(in the rows, 128 means zero)
M: rows in several groups, each row roughly a mix of its group's directions (some rows in no group):
M (106 x 10):
[[129 145 142 173 100 146 140 137  65 101]
 [169 112 128 105 172 161 140 130  74 126]
 [120 173 105 153 118 136 168 116 148 182]
 [111 112 139 142 124 173 133 159  64 104]
 [129 193 122 124 124 150  84 111 107 162]
 [151 173 117 166  90  92 135 114 123 166]
 [ 99 188 115 104 150 174 117 147 143 126]
 [110 132 119 194  94 112 128 100  88 132]
 [ 98  96 110 103 114 158 127 178 123  83]
 [182 117 123 182 109  92 147 109 117 122]
 [101 144 117  95 173 153 129 152 172 163]
 [ 99 168 110 166 107 164 116 109 152  89]
 [121 119 125  92 119  80 132 156 184 155]
 [ 86  87 137 145 136 173 163  98 117 145]
 [132 127 109 165  99  93 106  85 161 164]
 [127  70 140 115 136  94 166 139 172 118]
 [ 90  82 165 153  96 110 144 115  92 128]
 [137 188 140 164 151 134 137  93 124 166]
 [137 143 116 133  93 149 156 102  96  66]
 [159 136 139 134 163 132  93  82  83 155]
 [132  95 131 131 148 137 157 147 183  76]
 [ 99 140 151 138 134 150  62 104 129  89]
 [175 138 143  76 130 112 113 132 108 177]
 [148 115 118  95 123 130 131 170 160  65]
 [106 180 128 157 115 150 100  76 120 111]
 [151 149 128 158 130 166 128  64 105 103]
 [119 160 108 175 106 150  98 109 161  89]
 [166 154 154 144  86 123 141 141 182 108]
 [122 202 112 158  97 129 149 142 131 139]
 [103  73 124 127 120 167 163 154 164 128]
 [126  79 150  93 175 127 124 172 144 124]
 [146 165 102 175 112 106  94 152 149  94]
 [108 127 115  74 168  86 145 139 148 156]
 [132 140 119 110 194 114 155  97 170 125]
 [125 155 125 104 147 148 122 183 181 105]
 [130  71 143 103 169 107 104 147 164 119]
 [105 195 122 146 152 145 125 107 158 159]
 [138 121 126 131  60 138 112 179 108 111]
 [120 124 131 105 191 143 163  93 141  94]
 [ 88 144 114 141 112  92 108 183 165 125]
 [148 142 118 115  98 126 148 204 127 152]
 [141 182 121 164  94 147 149 129 104  88]
 [171 126 114  92 143  92 159 153 168 150]
 [143 148 112  92  86 114 143 172  90 156]
 [139 118 135 187 118 146  94  87 114  92]
 [109 176 125 145  92 175 150 153 102 145]
 [117 127 165  90  82 139  86 135 166 135]
 [ 92  88 154 139 111 168  88 124 108  98]
 [ 71  76 136 123 128 134 119 130  84 106]
 [115 143 127 136 113 130 129  49 167 122]
 [179 155 125 110 142 158 135 127 182 158]
 [179 170 105 158  78 118 121 137 126 123]
 [184 133 153 154 103 103 164 131  89 132]
 [ 71 154 101 130 101 153  87 129 100 134]
 [113  78 158 122 120 138  71 156 117 104]
 [109 127 155 116  71 130 160  97 169 146]
 [100 150 103 151 140 136  89 182 164 117]
 [ 87 137 118 142 119 178 121 148 137  70]
 [136  62 134 129 141  77 150 112 146 143]
 [ 71 148 108 101 135 150 137 117 182 122]
 [114 122 132 133 169 114  86  95 187 123]
 [ 86 149 119  89 138 165 160 102 167 133]
 [137 106 107  89  89 110 131 172 173 118]
 [167 125 125 113 135  87 133  89  82  90]
 [ 94 159 134 140 134 150 121 110 189 168]
 [129 185 109 170 146 117 125  93 100 101]
 [133 147 135 151 150 135 105 197 140 169]
 [ 92 131 128 164  78 171 114 148 139 158]
 [118 106 137 113 131 141 120 203 163 151]
 [144 113 133  77 144 177 167  95 118 131]
 [ 84 140 117 111 148 136 116 157 190 155]
 [113  95 155  99  81 115 163  83 136 136]
 [ 86 106  94 100 174 133 108 156 120  97]
 [115 162 111 128 120 166 143 113 163  67]
 [101 174 124 130 149 147 177 158 164 114]
 [132 202 132 123 164 123 104 100 121 110]
 [140 120 142  99  65 154 176 128 139 111]
 [156 188 114 122 141  87  99 132 163 132]
 [150 110 117  64 127 104 160 171 135 127]
 [141 116 145 100 124 127 119 207 103 139]
 [157 133 113 157 143  82 139  93 102 175]
 [102 161 144 117 125 162  91 116  71 150]
 [137 158 171  97 129 144 133 143 193 127]
 [133 144  77 140  89 149 116 162 141  82]
 [134 132 190 134  96 113 132 110  85 162]
 [131 148 152 104 153 135  87 129  94  69]
 [190 134 108 116  93  92 109 129 116 160]
 [188  88 126 108 145 116 160 155 120 101]
 [147 135 140 164 141 139 156 171 189 130]
 [ 87 118 118 135 164 133 152 122  61 140]
 [164 111 114 122  84 106 174  85 113 138]
 [140  99 110 120  75 115 153 175 101 103]
 [102 127 146 127 189 140 123  69 128 115]
 [154 177 109 121 117 178 157 154 137 100]
 [116 145 125 111 129 115 198 175 109 140]
 [170  92 119 143 119 111  94 174 104  97]
 [137 126 138 141 110  78 116 195 132 152]
 [ 91 144 122 151 155 154 135  78 175 141]
 [132 160 112 155  53 137 114 153 127 135]
 [114 154  99  78 152 135  86 125 142 170]
 [ 71 101 138 136 152 146  87  88 112 131]
 [189 166 146 101  93 130 129 158 138 132]
 [150 110 106 156  73  88 113  88 131 130]
 [190 162 114 134  94 121 135 119 167 108]
 [141 128 131 102 121 155 149 208 127 137]
 [131 125 138 107 202 101 113 106 160 127]]
which group is each row in? (one row of each group first):
[142 151 148 127  77  86 122 119 144 180]  X
[129 202 126 133 107 142  94 133 117  96]  U
[149 179 138 111 130 132 187  98 111 149]  S

[ 89 153 106 106 180 176 115 137 127 114]  X
[ 94 121 157 111 170 166  95 157 151 106]  U
[125 185 125 185  87 135 141 127 131 116]  X
[132  72 130 136 150 134  96  87  87 106]  S
[128 185 111 128 112 136 151  85 173 113]  S
[107 119 114  99 184  93 110 160 144 161]  S
[114 144  63 128 120 149 138 171 131  90]  X
[ 75 134 121 104 151 110 128 115 107 188]  X
[139 132 125 137 139  86  95 101 187 162]  S
